Small tables with named rows and columns. After each table, cells are looked up by row and column.

puzivo =
         tarole  rebok  kezi  gabef  pomat  vuvumit   lus
pufuvi     6.28   4.93  3.84   2.55   6.75     5.60  4.52
movovom    7.49   4.83  8.24   3.20   3.92     0.30  7.38
bav        7.84   4.03  7.95   4.31   3.69     2.20  6.83
gufe       4.88   4.59  5.09   5.09   4.33     4.99  4.39
boroku     8.50   6.13  5.38   1.49   4.85     5.87  5.43
nev        6.95   3.83  2.99   1.09   7.15     9.64  4.46
nesosed    5.50   4.30  3.93   4.09   5.80     6.04  3.98

rebok of gufe = 4.59
rebok of bav = 4.03
kezi of movovom = 8.24
kezi of gufe = 5.09
lus of boroku = 5.43
vuvumit of movovom = 0.30

sedu =
	kunuk	mozem	ref	puripi	rus	dos	pov
ruv	-364	49	293	-566	300	221	329
pozo	-50	45	-108	-163	462	276	21
gegep	497	70	-76	735	-112	-18	-82
sir	337	63	-111	483	194	25	-129
bep	55	51	-92	-5	369	240	4
nogig	256	59	-80	346	88	151	-11
dep	51	67	241	93	-63	58	215
fotate	253	61	-50	289	73	179	20
zer	212	79	415	365	-438	-111	289
kad	-119	64	357	-152	-68	68	349

What is the kunuk of pozo in sedu? -50
What is the kunuk of ruv in sedu? -364
What is the rus of dep in sedu? -63
What is the pov of nogig in sedu? -11
What is the kunuk of sir in sedu? 337
What is the ref of bep in sedu? -92
What is the puripi of fotate in sedu? 289
What is the mozem of ruv in sedu? 49
What is the puripi of zer in sedu? 365
What is the dos of nogig in sedu? 151
What is the rus of pozo in sedu? 462
What is the puripi of dep in sedu? 93
What is the ref of kad in sedu? 357
What is the pov of sir in sedu? -129
What is the ref of pozo in sedu? -108
What is the dos of sir in sedu? 25

Table zin
          mel  mezatef  gemal  fiza   bik  zadi   fab  notuno  nomu
nidanuk  0.14     0.28   0.54  0.25  0.05  0.18  0.15    0.13  0.17
gevila   0.11     0.08   0.15  0.10  0.14  0.24  0.07    0.27  0.29
nenimor  0.47     0.13   0.33  0.44  0.93  0.06  0.27    0.24  0.16
zis      0.10     0.23   0.23  0.43  0.21  0.20  0.28    0.12  0.11
koz      0.30     0.12   0.12  0.15  0.26  0.09  0.29    0.17  0.17
gopez    0.33     0.18   0.43  0.34  0.34  0.25  0.16    0.28  0.12
viles    0.11     0.48   0.21  0.47  0.46  0.36  0.53    0.37  0.03
rori     0.27     0.20   0.53  0.26  0.21  0.21  0.47    0.14  0.05
kugep    0.16     0.12   0.25  0.36  0.25  0.70  0.19    0.20  0.11
vin      0.20     0.19   0.07  0.30  0.09  0.17  0.28    0.13  0.10
pofen    0.21     0.17   0.19  0.41  0.08  0.37  0.13    0.22  0.23
megobi   0.14     0.16   0.18  0.35  0.18  0.21  0.23    0.42  0.95
pab      0.20     0.64   0.56  0.18  0.11  0.12  0.25    0.15  0.17

What is the fab of pab in zin?
0.25
What is the mel of nidanuk in zin?
0.14
What is the notuno of pab in zin?
0.15
What is the notuno of nenimor in zin?
0.24
What is the nomu of koz in zin?
0.17
What is the nomu of kugep in zin?
0.11
What is the zadi of nenimor in zin?
0.06
What is the nomu of rori in zin?
0.05
What is the bik of rori in zin?
0.21

